In the rows, zero is written as 128.
Each named turn below is shown by a few rows before and after it. Which turns, in which order, take the first row of each later pair to the second? The first pair is answered.
Q230 (before |-> after):
[152 106  92 122 169 146 126 111 100  91  84 124 123 122  99 153 160 147] |-> [114 124  72  91 145 138 116  99 137 117  84 112 148 108 134 151 129 173]
[118 110 118 101 135 122 120 126 121 128 116 117 136 112 161 125 115 149] |-> [130  99 128  99 126 105 132 134 114 133 133 120 128 132 152 109 116 138]
[ 80 139  94  74 121 107 107 117 123 178 161 107 130 126 138 116  77 133] |-> [128 112 128  97 132  88 131 132  81 167 177 118 102 160  98  94  99  99]
[139  93 128 126 103 107 135 139 126 129 142 123 128 137 152 118 132 118] |-> [148  91 132 145 124 119 132 141 115 108 134 123 121 133 137 131 149 113]
Q298 (before |-> after):
[132 111 136 132  94 122 122 106 174 162 161 122 144 137 160  95  97 124] |-> [ 82 145 118  87 144 128 122  93 130 111 111 122 126  89 121 168 113 118]
[104 113 131 175 145 120 165 107  76  57 122 166  84  93 130 141  94 110] |-> [137  91 136 203  99 110 164 109 119 101 161 163 106 131 163  87  75 122]
[102 132 134 102 127 168 141 125 148 166 139 125 170 108 155 151 128 155] |-> [119 127 147 122 167 176 149 133 109 129 127 139 144 100 116 171 161 133]
Q349 (before |-> after):
[116 120 108 142  95 111 132 117 170 162 144 129 146 146 129 122 113 156] |-> [120 113 121 121 106  85 154 124 133 155 150 132 117 156  95 118 123 129]
[171 119 130 200 156 200  82 129 141  90  97 131 135 105 149 164 156 154] |-> [216  90 153 212 136 170 104 145 123 109 133 139 116 147 126 120 160 135]
[114 157 118 135 148 164 116 107 157 119 115 132 143 103 135 154 146 141] |-> [156 127 133 164 119 147 123 120 164 146 147 132 145 140 143 109 145 136]
Q573 (before |-> after):
[105 179 132 125 119 105 103 124 191 130 140 129 149  97 174 143 122 140] |-> [107 187 131 136 154 122  98 128 166 101 116 131 135  81 157 173 139 130]
[ 99 136 118 146 126 150 116 117 149 117  95 108 157 139 120 158  91 123] |-> [113 133 127 162 131 155 116 119 154 116 100 108 158 145 122 152  99 124]
[143 120 133 138 117 113 126 133 135 144 153 125 122 151 135 114 123 129] |-> [108 136 124 101 123 100 130 124 124 135 136 125 118 135 128 135 117 130]
[169 119 143 138 123  97 152 130 108 128 143 133 106 154 107 105 152 112] |-> [144 124 137 107 111  78 154 128 112 142 147 131 112 151 112 101 135 115]

Each pair is two turns apart.
[140  96  99 125  93 156  95 117 171 151 138 120 169 119 173 108  98 169] |-> [117  93 101  55  86  92 130 121 131 159 148 117 140 133 136  99  89 139] => Q573 then Q230
[146 144 139 140  91 122 139 122 143 154 141 133 130 151 142 103 101 143] |-> [110 160 134  92 108 100 144 114 117 139 121 132 115 135 119 127 100 137] => Q298 then Q230
[125 152 132  83  77 100 147 135 161 127 146 103 133 122 167 137  92 131] |-> [172 128 161 115 104  87 169 153 112 104 159 117 101 144 120 130 123  96] => Q349 then Q230
[173 108 137 147 105 108 148 142 116 140 166 136 123 170 116 102 135 122] |-> [161 131 132 165 156 152 128 133 103  92 120 137 121 131 106 155 162 125] => Q230 then Q349
[115 143 105 111 145 138  97 124 141  90 142 155 112 118 154 172 208 132] |-> [142 132 107 135 112 140  92 127 174 118 169 153 129 140 183 138 193 144] => Q573 then Q230
[107 174  93 159 166 190  85 107 154  90  64 136 156  70 144 182 125 163] |-> [104 155  88 140  97 152  94 107 208 158 113 122 187 103 192 120  79 180] => Q573 then Q573
[ 88 170 107 107 136 140 107 108 129 110 103 106 136 105 105 178 138 148] |-> [131 147 135 120 149 116 136 129  86 105 125 116 104 136  63 155 161 112] => Q230 then Q298
[195 112 147 152  91 140 137 108 164 150 156 122 148 151 131  88 108 108] |-> [131 146 114 108  92 153 120  85 187 146 126 114 173 111 158 130  90 135] => Q230 then Q298
[101 133 118 100 155 132 131 121  99 109 110 131 123 104 117 152 122 122] |-> [128 132 121 150 144 167 102 120 135 112 114 133 146 107 147 142 126 147] => Q573 then Q230
[ 74 147 119  88 137 173 140 120 155  84 108 111 120  93 118 157 154 115] |-> [127 126 129 153 102 202 125 128 198 114 139 111 142 123 155 110 147 133] => Q573 then Q298
[ 95 144  96 119 109 116 119 125 173 161 127 106 146 135 163 120  98 160] |-> [ 72 161  93  93 146 113 127 122 131 127 100 111 126 112 129 160 113 145] => Q298 then Q230
[208 119 160 183 118 129 114 167 119 148  90 152  96 148  66  99 147 140] |-> [176 145 129 189 103 166  79 148 181 158  73 144 136 118 121 114 120 186] => Q230 then Q298
[126 114  88 119  86 126 128 109 179 135 136 128 178 147 179 104 117 159] |-> [179  90 124 144 143 118 157 131  89  85 130 146 126 166 103 119 175 107] => Q349 then Q230
[129 156 143 117 145 152 119 100 163 141 145 114 160 138 167 123 107 110] |-> [116 154 141  87 143 123 136 103 144 147 153 109 148 140 150 119 102  98] => Q573 then Q230
[149 115 134 131  92  96 119 118 146 166 144 129 139 172 180 107 102 142] |-> [ 99 134 126  69 115  70 134 112 105 145 120 131 118 142 145 144 104 130] => Q298 then Q230
[153 122 119 144 143 148 125 157 113  87 110 156 118 115 127 117 151 138] |-> [137 129 108 138 121 156 111 147 147 106 113 147 141 108 159 114 131 157] => Q230 then Q573
[113 135 126 110 112 124 156 129 122 162 151 153 137 125 137 132 116 126] |-> [146 121 136 144 125 137 157 135 110 147 149 158 127 134 124 130 131 119] => Q573 then Q298
[110 128 117 162 122 185 104 132 182 142  90 123 154 105 157 159 128 144] |-> [ 85 116 119  75  87  92 147 136 154 183 128 113 134 138 133 120 103 115] => Q349 then Q573
[ 97 144 121 117 117 150 104 113 157 134 113 123 156 108 158 127 113 154] |-> [122 117 149  92 123  96 146 134  93 131 138 131 109 144 102 103 133 104] => Q349 then Q349
[160 102 140 101 123 112 125 134 102 105 153 138 129 164  91  96 141  86] |-> [125 134 107 119 125 172  81 114 166  99 117 129 174 116 150 133 128 139] => Q349 then Q349
[103 143 120 101 104 120 128 118 135 136 125 129 124 112 148 134 118 141] |-> [109 145 123 113 129 133 126 118 119 113 105 133 116 102 136 153 139 133] => Q298 then Q230
[109 120 123  93  93  86 142 133 132 156 145 110 126 142 133 109 113 128] |-> [100 147 105 128 123 151 105 122 153 127 101 111 149 103 154 155 124 156] => Q573 then Q349
[ 99 123 117 173 101 174  98 110 163 105  93  89 148  80 149 184 119 199] |-> [149  70 151 153  47  79 155 140 130 157 172  95 111 165 116  89 107 154] => Q230 then Q230
[119 123 123 122  95 131 127 134 163 150 145 120 158 140 157 109 106 145] |-> [ 89 135 120  77 131 104 144 134 110 122 124 121 124 126 112 143 124 119] => Q349 then Q349
[135 139 122 116 148 100 137 134 104 123 124 142 114 126 100 136 136 104] |-> [167 124 126 169 141 136 120 140 129 125 129 145 127 134 117 127 143 118] => Q230 then Q573
